Each row has a name. After each piece below comes the name of the row it's from, unless a question asks for something else. Each question is about the rows just above it. Places in a row count from 1.

K_414: [106 161 164 156 160 168 123  82 145 159  86  97 150 114 113 134 148]
K_240: [ 94 193 150  90 156 109 127 137 134 141 114 109 139 162 110  94 168]
K_247: [106 161 164 156 160 168 123  82 145 159  86  97 150 114 113 134 149]
K_587: [141 162  90 168 139 193  94 109  94 151 137 134 114 110 156 127 109]
K_977: [111 183 133 131 148 142 132  95 125 131 121 130 182 147 209 114 160]
K_136: [147 144 129  90 123  73 137 198 125 112 152 142  96 157 117  82 164]
K_720: [165  71 109 133 126 135 112 114 152 143 162 159  87 127 101 147  80]
K_630: [149 133 153  72 129 171  80 125 146 192 149 156 101 163  98 104 109]
Put [ 90  94  94 109 109 110 114 127 134 137 139 141 150 156 162 168 193] back in order: which row is it? => K_240
Number of entries in [165  71 109 133 126 135 112 114 152 143 162]: => 11

K_720: [133 157 194 180  81]
K_690: [125 202 171 221 118]
K_587: [ 73 171 124 202 118]
K_240: [ 73 202  73  73  73]
Table of tags by key:
[194] -> K_576
[74] -> K_674
[73] -> K_36
[193] -> K_967
[72] -> K_119
The tag of K_240, keyed by place 3: => K_36
Put [202  73  73  73  73] back in order: which row is it? => K_240
The rest of the row after [125 202]: => [171 221 118]
The value that K_240 holds more than once: => [73]

K_630: [192 106 148 180  85 149  85 205 131]
K_720: [ 81 127 169 197  82 147  82 193 131]
K_977: [ 94 111 203 204  82 143  82 180 130]
K_414: [ 94 111 188 204  82 143  82 180 130]
K_553: [ 65 157 133 175  85 150  85 209 132]
K_61: [193 131  50 216  82 134  82 161 131]
K_136: [ 97 171  43  85  85 149 131 205  85]
K_240: [169 197 130  82 127 193  82 147  81]
Repeated in K_630: => [85]
After [ 85 149  85 205], its row goes on with => [131]
After [175  85 150  85 209], its row goes on with => [132]
Which value appears more than once in K_136? => [85]
Put [ 81  82  82 127 131 147 169 193 197] back in order: which row is it? => K_720
tags:
[133] -> K_459
[82] -> K_654
[203] -> K_525
The tag of K_977, keyed by place 3: => K_525
Which value appears more than once in K_720? => [82]

K_240: [ 89 162 133  66]
K_61: [212 162 212  99]
K_553: [ 89 162 212 199]
The value that K_61 holds more than once: => [212]
tags:
[199] -> K_725
[65] -> K_262
[200] -> K_860
[198] -> K_515
[66] -> K_944
[98] -> K_542
[99] -> K_33
The tag of K_553, keyed by place 4: => K_725

K_553: [145 115 128 133 142 114 148 134 160  78]
K_587: [169 120 145 140 119 136  86 107  75 158]
K_247: [103 128 111 177 182 108 120 158 112 140]
K_630: [145 115 128 133 135 114 148 134 124  78]
K_136: [145 115 128 133 135 114 148 134 160  78]
K_690: [ 83 110  96 157  62 146 112 155  68 128]
K_61: [145 115 128 133 135 158 148 134  75 157]
tags:
[77] -> K_986
[128] -> K_954
[78] -> K_566
[156] -> K_282
[157] -> K_505
[158] -> K_100
Look up the entry of K_61 at place 10 in the table: => K_505
Go on from [103 128 111 177] to the end of its row. => [182 108 120 158 112 140]

K_630: [174  97  95 153]
K_537: [210 111 153 185]
K_553: [161  46  44  50]
K_414: [ 60 171 163 208]
K_240: [214 168  97  80]
K_720: [181  75 140 207]
K_587: [211 111 153 179]
K_977: [173  85 107 196]
K_247: [163 174 102 105]
K_690: [ 51 204  58  64]
Number of entries in [173  85]: => 2
After [210 111 153], its row goes on with => [185]
How many entries does [211 111] have? => 2

K_537: [189  53 148 193  59 114]
K_414: [188  53 148 189  51  67]
K_587: [ 53  94 145 190 166  59]
K_630: [102 113  59 160  60 190]
key -> tag
[190] -> K_798
[59] -> K_388
[113] -> K_489
[148] -> K_955
[66] -> K_460
[67] -> K_721
[114] -> K_12
Join K_537 by its entry at place 6: => K_12
The rest of the row after [189  53 148]: => [193  59 114]

